The same turns and mirrors carry the whole set onto itself, and each row onto the other rows of its family. Which rows share a family with each named row? Give them in list order.
These 32 rows form 4 families of 8 rows each.
mevo: 5	6	-1	-3	2	2	2	3	-14	-13	1	3	-6
nibam: -2	-4	-7	1	-12	0	0	1	-5	-1	-12	10	-9
zasa: 16	11	5	-4	2	1	2	4	4	-10	0	15	6
somet: 7	-1	-9	-10	1	0	6	-7	6	-5	-3	11	-8
suv: 6	6	9	1	-12	7	-7	8	-7	-9	-9	17	1
soful: -5	-4	-3	-4	-7	0	-2	-2	-7	-3	-12	12	-12
pida: -5	-3	-3	-2	-11	1	2	2	-6	-3	-14	16	-9
Pep: 16	1	-1	-1	-7	-1	-4	-11	-2	-12	-10	8	-9
Lili: -1	8	-3	-6	-4	-2	2	3	-12	-9	4	4	-5
giti: -3	10	1	-6	-2	7	7	14	-2	-2	-6	16	0
pobi: 11	0	2	-1	-6	3	-6	-13	-10	-9	-8	9	-5
pufa: -6	7	0	-5	-4	1	3	13	3	-6	-6	18	1
dupem: 1	7	5	-3	-2	0	2	2	-13	-10	4	4	-3
Nedub: 14	3	4	0	-9	1	-4	-13	-4	-11	-6	8	-8
kopi: 7	4	0	-4	-10	4	0	0	10	-1	-16	21	-3
sipel: -1	6	-3	-6	1	4	5	16	0	-3	-8	16	0
Mizuk: 6	6	11	6	-9	2	-8	5	-7	-7	-10	19	-3
Lonem: 15	13	7	-8	4	4	2	2	1	-13	-2	14	1
tep: 5	6	9	0	-11	7	-9	6	-9	-10	-10	17	-6
teb: 0	6	-1	-3	-1	1	-1	4	-11	-15	2	4	-5
gosam: 16	12	5	-6	4	2	-2	0	2	-11	1	9	2
nus: 12	1	5	-2	-3	4	-1	-1	8	-5	-16	21	-2
fori: 10	-1	-2	-5	-4	0	-2	0	9	-4	-17	22	-3
did: 16	16	7	-3	2	3	2	1	2	-12	-3	17	0
Zesod: 12	3	2	-4	-6	3	3	-2	8	0	-16	21	-3
gabo: 5	9	11	3	-8	2	-6	9	-10	-9	-10	15	1
luvip: 0	8	-1	-6	0	0	7	15	6	-5	-5	17	-2
Telom: 6	4	-8	-8	5	-2	9	-5	4	-5	-5	7	-9
Difu: -3	-5	-7	-4	-10	3	1	2	-6	-3	-11	7	-9
konug: 17	0	3	-3	-3	-1	-3	-11	-7	-8	-7	9	-7
Gabik: 8	5	-9	-7	3	-1	11	-3	6	-4	-4	7	-3
nug: 5	1	-8	-14	2	-1	8	-3	3	-6	-2	7	-3

Same family as Lili: somet, pida, pobi, gosam, nus, gabo, luvip
Same family as soful: zasa, pufa, dupem, Mizuk, fori, konug, nug
Same family as giti: mevo, Pep, kopi, tep, did, Difu, Gabik

The same turns and mirrors carry the whole set onto itself, and each row onto the other rows of its family. Which rows share a family with each named row? Give them in list order.
These 20 rows form 5 families of 4 rows each.
vuvan: -10	-8	0	-11	-3	-4	1	20	-8	-1	-1	-1	1	-8	-1	0
Mefot: -3	6	-4	2	-3	-2	-6	13	6	3	4	-3	-4	1	3	-3
tudo: -6	-8	6	3	4	8	-4	1	3	2	-12	4	12	-11	-3	-2
nesu: -7	-4	-3	-9	-4	-5	5	18	-7	-4	2	1	0	-5	-1	4
Kelo: -6	-4	-3	-13	-4	-2	8	13	-9	-3	-2	-2	-1	-5	-4	7
ribi: -9	-4	5	6	5	1	-7	-2	6	6	-15	3	5	-7	-1	0
bire: -5	-1	0	6	-1	6	-14	13	2	3	5	-5	-4	2	3	-1
poze: 6	-4	2	0	-3	-1	0	0	-15	-12	-6	-7	1	-4	-3	8
Pil: 2	-2	6	1	3	0	-9	3	-17	-11	-9	-4	5	-6	-5	7
Nati: -6	-4	9	5	6	3	-6	-3	4	1	-13	6	10	-8	0	1
lova: -4	-4	13	3	4	3	-8	-1	2	-1	-13	4	10	-6	3	-2
buzim: -11	-2	-5	-10	-4	-4	2	16	-3	-1	4	0	2	-2	-7	5
zive: 7	-4	0	7	-1	0	-5	4	-16	-10	-7	-7	6	-11	-2	2
zumig: -8	-7	-7	-5	-6	-3	4	16	-6	-5	5	2	1	-8	-5	2
tet: -8	4	-4	6	-2	3	-10	10	5	5	6	-1	-4	0	3	-1
zuruk: 6	-1	3	2	1	-2	-3	0	-16	-11	-7	-4	5	-8	-3	5
bili: -4	4	-8	6	-3	5	-8	13	4	7	2	0	-3	-4	4	-2
Lipu: 6	-4	3	3	2	-3	-7	-4	-12	-10	-5	-1	6	-4	-7	7
dasu: -8	2	-3	10	-3	-1	-11	5	8	5	-1	-3	-4	0	2	-1
dese: 1	-3	7	1	7	-2	-5	-3	1	2	-17	6	9	-8	0	0

Same family as dese: Mefot, buzim, Lipu
Same family as ribi: Kelo, poze, dasu
Same family as lova: Pil, zumig, bili
Same family as zuruk: nesu, Nati, tet

The same turns and mirrors carry the whole set onto itself, and each row onto the other rows of its family. Which rows share a family with each named row? Give them in list order.
These 32 rows form 4 families of 8 rows each.
Kirop: 2	1	-4	12	6	-5	-2	-12
pozil: 1	10	2	2	-8	-5	0	7
Tafas: -4	9	4	6	-4	4	-1	6
tem: -4	6	3	-2	-8	1	1	5
Fefip: 0	-5	1	3	3	-10	3	-12
ter: -1	12	-5	4	1	6	2	7
vave: 3	-1	-5	2	11	-9	2	-10
gena: 2	13	-6	0	1	1	4	8
perot: 2	12	-4	-4	-5	-4	3	5
popo: -1	-2	3	11	6	-7	-1	-10
piri: 1	-4	0	1	6	-12	0	-10
Vimiz: 2	1	-4	10	12	-4	2	-9
Dafon: -2	13	-2	0	3	3	-4	8
Gopoz: -1	9	-5	-5	-3	3	5	5
div: -2	13	1	7	-1	1	0	8
ludoz: 3	-2	-6	1	8	-7	6	-11
ras: -3	12	3	2	-1	0	-6	8
Gelu: 1	-3	3	8	8	-10	-2	-10
tuzi: -1	-2	-2	12	8	0	0	-10
mog: -2	9	5	2	-8	-3	1	7
bis: 5	1	-8	6	7	-5	0	-13
febo: 2	-2	0	8	1	-8	-2	-14
sos: -2	-6	3	8	2	-4	0	-11
Gige: 0	-5	-2	0	3	-5	4	-12
rop: 0	12	-3	-5	0	-1	-1	6
zifo: 2	0	-3	9	13	-7	-1	-8
kazo: 0	10	-2	-5	-5	-3	5	6
suk: 3	-2	-5	3	2	-8	1	-15
lag: 3	15	-6	2	-1	-1	2	8
Nog: 1	-1	-7	4	10	-1	4	-11
bilis: 1	14	0	7	-3	-2	-1	8
ziga: -2	10	2	-5	-4	-2	-4	6

Same family as Vimiz: Fefip, gena, popo, div, ludoz, mog, kazo
Same family as Nog: Tafas, tem, ter, Gopoz, tuzi, sos, Gige
Same family as ras: Kirop, Dafon, bis, febo, rop, suk, ziga

